In the rows, zero is written as 128.
A single turn carries every row of the set below to another of its rows. Some are shown first; where does it send the rows asked next?
Peb: [106 119 146 108 134 164 175 128 136 123 151 108 135 106 147 106 135 161
 149 136 118 144 148 137 141 153]
nufi: [134 102 106 126 127 112 140 161 110 142  94 160 135  92  99 100 175 129
 133 143 140 103 127  94 104 146]
refuf: [145 100 115 127 112 128 152 157 108 149 104 157 127 107 110  96 179 127
 120 135 148  85 123  89 109 151]
beke: [124 111 108 117 100 100 136 136 123 122 126 140 138 102 132  88 153 132
 120 131 169  92 133 124  64 105]
dodav: [110 125  96 110 105  95 126 144 126 108 129 140 141 105 130  86 143 133
 132 127 153  95 147 113  73 116]
Savuk: [116 147 150  99 143 154 180 119 126 141 130 131 114 100 154  88 159 117
 146 101 146 115 136 138 125 133]
nalu: [133  85 111 124 108  99 138 118 118 145 121 141 148 129 113 108 138 168
 135 144 138 113 123  91  85 159]
Tined: [134  65 122 129 106 124 146 154 143  92 125 142 145 119 128 104 108 158
 131 136 161 113 132 115  90 110]
Bar: [109 113 159 111 127 166 182 146 150 121 116 128 115  95 161 107 150 134
 140 119 144 113 142 121 163 143]
leli: [155  70 123 132 141 153 151 133  96 128 118 163 136 119  92  77 134 126
 137 144 134 120 129 103 106 134]
raba: [ 75 132 162 101 124 132 163 113 135 151 132 108 141  98 155  89 161 149
 130 144 144 116 129 136 123 134]
nuv: [115 134 153 114 141 145 176 110 138 134 119 110 125 109 144 103 108 145
 154 112 146 150 130 145 112 134]
Fupi: [131 123 101 124 118 123 143 161 106 143  98 152 129 103 101  94 163 114
 128 133 139  97 131  89 106 152]
gilik: [132  83 112 120 104 158 148 166 117  99 155 145 140 103 124  87 167 129
 113 152 141  99 143 118 101 107]
Zad: [109 138 164  98 143 147 181 110 126 151 125 132 119 109 150  85 168 113
 141 113 145 118 125 128 127 134]
duz: [ 82 132 147  98 118 138 163  99 135 150 138 109 131  98 161 100 165 147
 134 138 135 117 137 131 127 144]
gem: [111 118 155 111 137 166 184 157 145 122 120 132 117  94 155 104 148 142
 146 113 142 115 141 126 160 146]
Rudov: [138  64 135 125 121 147 149 146 132  89 120 159 142 115 118 100 110 171
 140 134 148 120 139 102  99 102]
det: [125 112 106 113 120  89 127 144 128 102 117 146 143  98 123  89 154 139
 137 129 157 106 142 113  66 107]
pogi: [141  79 116 123 132 165 152 135 100 128 129 154 139 134  90  86 123 121
 133 143 127 123 124  94 111 143]
Kuz: [120 145 155 103 136 153 181 114 130 143 124 122 123 101 155  91 158 106
 149 107 150 113 131 136 125 134]
keto: [121 132 153 122 133 130 178 119 145 121 126 110 131 104 153 102 112 140
 155 120 139 155 143 150 121 132]
nupuv: [117 113 150 110 135 150 180 126 140 124 150 123 132 111 154 107 144 149
 156 131 113 146 152 128 151 157]
Rubo: [109 112 165 103 136 156 185 150 149 118 129 140 122 102 163 100 156 127
 147 114 145 113 140 127 158 133]
lif: [119  83 107 123 119 146 136 161 109 109 138 153 145  85 108  81 163 124
 120 163 139 107 141 126 102 104]
Gota: [117  70 120 117 119 134 140 144 136  90 128 153 145 129 122  87  95 143
 136 129 159 106 133 110  96 108]
seg: [133 115 115 125 112 117 146 153 106 153  98 166 138  81 110  98 177 139
 135 134 147  84 130 100 101 136]
Lezeg: [ 95 125 165 125 127 123 172 128 146 151  92 111 131  98 150 106 125 157
 141 131 152 132 124 127 136 151]
falo: [166  85 132 130 133 174 160 143  97 121 128 164 140 114  97  85 141 135
 143 138 128 119 135 101 105 123]
loso: [120 131 154 115 133 142 178 102 144 126 116 108 121 110 152 107 113 134
 152 112 145 151 134 139 117 132]
bibit: [127  98 117 122 109 160 146 158 103 117 137 161 137  80 115  81 176 137
 118 152 135  96 149 118 107 103]
tozik: [171  77 119 131 127 155 163 136 108 122 129 153 133 134  99  98 132 129
 137 134 131 129 126  97 100 143]
nefa: [120 115 110 115 107  91 134 124 123 125 114 155 142  91 125 100 148 155
 137 125 156 106 137 115  64 104]
padiz: [134  80 119 116 130 100 131 122 118 123 117 152 147 130 110  91 141 170
 148 139 132 114 138  81  87 153]
Rulav: [131  83 123 117 119 107 139 118 123 128 121 152 158 121 113 111 128 186
 155 138 133 120 132  90  83 142]
vigot: [112 117 152 107 128 164 175 119 138 123 152 105 142 111 153 107 141 149
 153 139 118 138 147 132 141 152]
bedov: [ 86 121 161 112 130 131 170 130 151 147  97 119 129  97 153 109 127 164
 142 119 161 115 120 129 134 146]
Lir: [109  96 105 120 110 159 140 175 116 102 137 143 143  96 111  84 150 118
 113 157 142 101 139 117 109 109]
Mota: [ 93 119 161 114 122 129 170 129 155 144  99 111 137  96 158 116 129 154
 148 125 159 114 123 126 139 151]
bik: [120  88 109 114 118 100 133 123 122 132 116 153 144 136 115  98 123 161
 146 131 135 103 133  79  99 164]
Vugo: [129  58 131 124 126 130 137 147 131  86 121 157 145 118 122  78 114 158
 136 140 157 104 141 110  98 107]
fid: [ 78 134 149  93 129 139 163 108 131 153 141 117 133  99 157  95 165 156
 136 132 137 110 133 134 125 147]

beke goes to refuf
pogi goes to Gota
Where do these go?
seg goes to bibit
Savuk goes to gem
duz goes to Kuz
keto goes to Lezeg
det goes to nufi

A single turn carries every row of the set below to another of its rows. Some are shown first; where does it send the rows asked next?
moner: [118 152 138 142 116 134 100 136 133 134 121 138 118 139 127 128 100 131
 122 153 121 102 143 165 127 164 142 101]
sir: [143 145 113 153 113 109  82 118 126 148 128 115 148 118 100 122 113 111
 106 153 129  96 121 147 154 138 128 132]
rif: [174 135 134 123 135 127 134 122 115 129  81 122 163 166 118  91 133 121
 121 129 117 143  85 100  99 112 158 131]
Posad: [134 153 123 159 123  92 101 140 150 137 128 131 136 144 133 129  96  97
 133 140 132 116 126 169 135 155 131 133]
Punis: [155 136 102 123 136 114 153 148 122 115 130 123 129 163 112 106 126 152
 148 142 133 151  96 127 103  98 186 143]
boluk: [138 142 125 120 118 146  83  95 111 132 140 123 143 117 136 126 112 121
 115 153 120 111 146 122 118 143 110 106]
navi: [150 146 105 140 135 151 160 125 109 103 120 110 167 161  89 137 111 152
 149 149 125 145 106 135 103 109 158 133]
Fona: [131 134 141 131 106 118  74  99  96 151 116 122 138 102 112 126 128 122
 123 150 136 109 111 145 107 140 150 102]
gad: [140 139 119 124 116 131 100 106 122 158 129 139 171 115 135 109 114 110
 122 173 114  88 115 135 128 146 138 110]
ren: [138 127 138 135  98 104  76 131 107 145 133 139 144 132 135 109 125 106
  98 158 128 115 107 145 120 142 107 126]
miziz: [158 119 115 117 137 144 154 121 123 110 100 105 161 160 112  95 115 117
 129 128 135 136  88  99 112 124 166 150]
Lifu: [156 138 113 139 148 145 143 147 113  98 131 145 126 141 127 150 125 165
 146 141 112 153 127 103 131 123 164 142]
nuvi: [130 130 139 142 111 126  82 123 114 147 114 125 149 127 111 104 109 115
 103 170 123  96 120 143 137 163 132 122]
Koseb: [168 128 124 119 141 120 136 141 100 120 108 132 124 138 130 116 162 146
 122 110 112 132 108  83 131 112 148 143]
rufa: [153 141 110 124 124 108 166 124 119 119 134 125 149 143 103 102 121 151
 139 138 138 149  95 126  92 105 178 151]
padu: [157 120 125 138 118 113  91 115 111 141 142 145 152 112 157 105 125 118
 117 163 146 106 133 134 116 130 112 117]
nenut: [134 131 140 138 116 107 110 149 103 111 138 143 130 143 132 127  89  96
 150 132 129 115 121 171 137 153 128 110]
retop: [117 146 143 130 102 116 106 130 115 125 114 127 120 125 146 139  98 105
 148 134 137 133 115 173 107 158 144 106]
rezib: [118 151 135 118 122 138 110 126 144 132 115 126 132 128 137 117  80 122
 141 141  97 101 120 149 125 152 121 101]
Repi: [155 136 120 126 141 125 167 119 110 126  86  97 170 165 105 107 136 118
 136 120 131 130 103 120 100 128 160 141]
mag: [158 126 112 124 144 125 144 122 112 137  91  97 155 170 105 110 159 120
 135 133 124 135  93 107 103 115 169 136]
telop: [126 151 139 136 105 113  94 143 125 135 139 152 114 144 153 131 117 122
 118 140 126 122 129 167 110 144 118 106]
fur: [163 112 112 127 154 111 140 135 101 125 115 108 130 160 109 113 169 134
 134 120 130 133 112  94 118 110 156 147]
pev: [156 126 117 120 135 120 158 117 142 118 139 141 142 153 121 108 128 131
 140 126 130 147  85 100  94 114 177 146]
Damu: [130 138 147 148 114 103 102 139 139 139 135 156 135 150 130 106  95 108
 122 158 122 112 119 164 119 161 135 117]
pezut: [154 119 105 129 161 164 130 144  98 104  96 105 153 160 119 140 131 150
 143 128 127 124 111 102 118 108 144 135]
tezam: [147 134 107 132 148 118 143 139 102 106 151 128 137 142 102 145 130 173
 153 133 120 147 113 114 103 103 148 153]
tosub: [135 132 141 132 123 121 101 137 133 118 128 132 114 125 160 114  91 130
 136 131 129 119 137 148 114 136  95 109]
posen: [145 142 103 131 137 144 151 135 128 108 118 108 143 174 101 133 113 141
 155 152 118 161  93 129 103 111 173 137]
Lozur: [150 125 123 119 153  92 150 134 101 127 116 115 140 146 119 115 156 139
 140 104 127 132 110  99  99 122 151 160]
kelab: [159 121 131 151 157 156 132 127 110 113  80 114 155 150 110 142 136 139
 138 140 107 141 110  91 128 134 140 137]
Mul: [132 168 122 144 120  97  84 138 142 139 123 124 122 145 145 136 104 111
 129 127 135 124 132 170 109 138 127 121]
livut: [161 129 110 140 150 168 158 119 130  99 113 120 155 172 102 123 113 139
 144 136 134 132 114 118 111 115 169 120]
Bofol: [149 127 102 135 146 131 146 148 115  95 143 117 120 164 106 137 125 156
 155 139 124 160 114 115 118 108 159 148]
tuf: [140 160 112 139 109 114  63 117 118 150 124 107 135 120 112 128 123 125
 102 141 132 105 127 148 128 121 125 120]
Led: [153 119 113 136 155 142 138 121 105 117 104  93 146 170 100 140 156 123
 141 129 115 145 110  96 117 125 143 140]
debo: [165 146 123 145 141 152 141 126 127 107 103 135 165 170 115 123  98 139
 146 161 117 161 103 119  99 123 174 131]
vuv: [171 153 116 112 125 116 145 141 118 114 133 153 134 157 135  99 123 146
 130 131 123 153 101 112 102 101 181 135]
Sudez: [148 115 111 109 148 117 130 142 111 122 121 125 140 142 138 123 147 141
 141 117 122 140  82  86 101 107 153 160]
Vekek: [122 142 145 125 130 100  89 146 106 132 121 137 122 131 127 116  88 124
 153 134 127 100 125 166 114 152 160 105]
luz: [145 143 118 156 104  99  72 115 128 148 128 117 148 121 121 128 121 106
 106 153 139 122 109 150 125 126 113 134]
Dol: [143 122 138 143  92 123  96 102  93 130 133 128 146 113 117 137 130  94
 120 147 138 123 107 150 131 141 118 106]
kotu: [136 128 136 136 122 105 119 147 143 141 118 149 141 122 159  98  94 120
 142 151 122  97 108 160 122 139 123 112]
Geb: [126 142 131 130 101 136  74 129 100 141 117 122 127 121 133 131 132 129
  97 152 126 105 131 146 128 144 116 111]
kozon: [149 119 139 139 119 108  79 118  84 137 140 139 147 120  97 115 119 113
 124 149 129  90 117 144 138 135 134 104]
feri: [152 125 106 131 161 141 134 141 117 112 134 140 134 153 128 152 144 164
 155 125 121 135 107 104 101  98 156 131]
Fufik: [147 130 117 136 165 135 144 134  92 113 102 100 158 164 104 150 145 140
 151 115 114 129 121 109 111 126 130 142]
Tikar: [130 170 117 141 128 106  93 142 140 139 124 122 122 142 125 129  96 116
 129 127 124  98 144 167 138 149 144 118]

Bofol goes to fur
retop goes to Dol
feri goes to Sudez
Where do these go?
telop goes to ren
Repi goes to navi
tosub goes to padu
Tikar goes to tuf
kelab goes to Lifu

A single turn carries every row of the set below to another of its rows. Some are shown first; where does it send the rows asked next?
nitul: [101 124 139 134 122 113 134 101 153 128 157 132 124 120]
lelat: [155 152 113 110 155 127  97 136 155  90 133 111 130 118]
sed: [128 119  92  84 153 112  93 131 148 125 156 135 138 117]
dobon: [153 145 114 125 100 115 165 155 143 119 129 129 149 111]
mafu: [140 138 119  73 122  92 126 135 155 129 183 129 132 119]
sizo: [124 131  92 140 114 131  91 110 119  90 134 130 138 128]
kesak: [139 131  84  82 115 127  85 129 136  88 137 119 157 127]
Mula: [143 127 115 101  84 115 160 126 169 105 150 112 166 140]
Pazad: [137 159  83 138 122 110 114 138 123 122 152 125 117 121]
fono: [147 121 137  89  86 115 140 141 136  98 146 121 171 147]
selik: [137 145 127 113 144 143  95 141 129  93 128 102 131 114]
Fol: [168  95 108  90 114 116 118 140 149 110 157 136 181 123]
pup: [116 106 130 139 116 109  96 111 139  95 167 143 140 142]
bere: [117 154 121 114  76 123 134 126 158 100 135  97 152 133]
Gepit: [144 136  98 116 131 144 103 134 137 120 166  83 136  99]
lon: [148 135  94 125 137 143 101 111 163 112 155  87 143 108]
rir: [156  99 107 134 101 123 117 131 145  83 140 141 177 132]
pepim: [134 126 131  80  92 121 103 111 155  99 146 108 171 141]
Ped: [152 120 104 155 109 109 143 148 137  93 144 152 144 122]
tasa: [142 113 109 121 104  97 155 149 146 118 188 133 140 134]
zofi: [140 146 101 113 102  89 119 160 143  97 181 128 127 133]
Malop: [131 134 117 122 140 145  99 142 120 111 153  95 126 102]
Tobu: [137 121 138 116 112 129 158 125 146 142 124 126 163 107]
Keb: [147  94 128 102 134 116 136 128 146 145 158 143 163 107]
tiv: [121  94 139 139  99 120 138 122 131 108 160 131 156 145]
Sel: [151 117 132  95 122  91 148 141 142 109 169 154 138 138]
tado: [110 129 113 113 143 131 106 107 156 146 127 115 146 122]
gevof: [127 104 141 126 116 113 151 100 160 108 145 144 150 140]
sekod: [133 167  96 108 112 125 122 132 147 141 127  96 145 123]
vup: [154 139 101 125 157 129  98 114 169 100 147 109 131 115]

Sel goes to fono
nitul goes to mafu
Pazad goes to sekod
Where do these go?
Gepit goes to lon
Fol goes to rir

A single turn carries every row of the set below to another of its rows. Some are shown first; where does it send the rows asked next?
Mipe: [122 108 163 154 122  92 122 103 116  88  91 108 122  95 119 129 144 114
 140 115 136 102]
zuz: [148 133 164 155 111 146 146 112 138 142 139 140 164 110 105 140 144 130
 123 138 141 111]
fudeg: [ 96 113 151 145 125 111 125 130 124  81 157 135 145 112 109 133 122 114
  97 138 110 146]
rora: [128 147 142 121 112  86 127 129 157 122 142 138 125 105 129 147 173 145
 192 131 122 137]
pufa: [130 123 118 141  97 137 117 157 147  91 102 139 119 109 128 136 163 145
 161 160 113 112]
diso: [106 157 166 155 113  83 144 138 154 101 145 135 142 134 151 160 141 126
 170 109 139 111]
vut: [121 137 150 149  73 103 152 140 136 111 126 148 155 107 115 128 132 118
 153 101 169 139]
Gubu: [100 142 143 162 113 128 118 127 147  93 161 108 144 147 125 139 151  94
 148 155  97 129]
mivi: [113 165 144 150 123  79 153 127 151 109 128 163 140 130  87 163 163 155
 146 114 129 119]
ziz: [ 87 127 143 157 117  94 101 129 136 110 128 126 139 125  95 143 160 116
 125 172  93 158]
sukur: [149 137 166 148  95 131 144 119 140 130 141 133 162 115 108 109 142 121
 137 127 160 107]
vupi: [142 156 133 143 122 108 137 135 171 101 107 109 151 147  91 145 143 110
 118 160 112 141]
mubak: [135 155 129 143 116  63 127 139 148 102 110 128 162 105  97 139 132 113
 178 126 152 126]
raka: [103  96 138 111 131 114 151 132 113 113  98 109 130 117 109 147 168 141
 145 141 124 112]
muga: [118 131 152 144 122 110 118 106 141 102 124 106 106 149 103 184 146 131
 147 150 164 131]
lugad: [103 150 154 139  97  69 120 137 136 114 103 155 138 125  87 134 147 135
 148 118 101 157]
tubu: [131 135 165 148  95 125 129 140 168 126 135 137 160 110 108 170 151 110
  95 144 118 130]
kal: [ 94 118 157 142 112  75  98 114 107 107  98 122 113 129 110 131 149 119
 153 143 142 147]
Paka: [153 132 125 141 107 113 120 148 126  78 129 136 141 126 127 118 170 115
 131 157  93 130]
debuk: [136 132 155 151 116 139 124 116 128 142 154 136 164 114 112 133 147 118
 145 138 164 100]
feba: [ 97 111 175 124 128  86 116 113 123 102 145 122 114 114 107 159 128 137
 124 121 156 134]
Ruvo: [126 124 138 122 100 124 117 149 175  97 104 141 127 118 130 143 172 149
 175 151 125 118]
pef: [113 161 155 135 111  89 117 131 138 103 163 158 115 121 111 132 120 130
 129 105 123 147]
gobo: [113 128 117 152 148 123 118 110 126 125  97  98 131 117 111 159 128 108
 161 141 136 132]
vufog: [ 93 116 134 178 140 110 153 125 124  99 123 108 120 115 120 156 153 147
 125 122 147 101]
zef: [116 171 131 140 102 107 117 136 132 108 118 145 125 113 116 130 112  96
 167 101 116 117]
rali: [106 119 136 153 127  99 143 126 167  74 119 132 173  92  87 137 148 113
 112 150 119 130]
Nogu: [105 123 130 153 124 136 103 115 128 134 132 127 119 114 123 141 155 106
 123 135 177 119]
Repu: [129 137 149 169 124 115 115 140 165  80 132 118 144 126 131 128 156 113
 107 108  99 106]
pesab: [108 113 132 123 105 122 136 156 146  96  93 142 134 107 130 144 162 144
 168 164 131 102]

Ruvo goes to zuz
zef goes to Gubu
vufog goes to mubak
Where do these go?
kal goes to pef
raka goes to vut

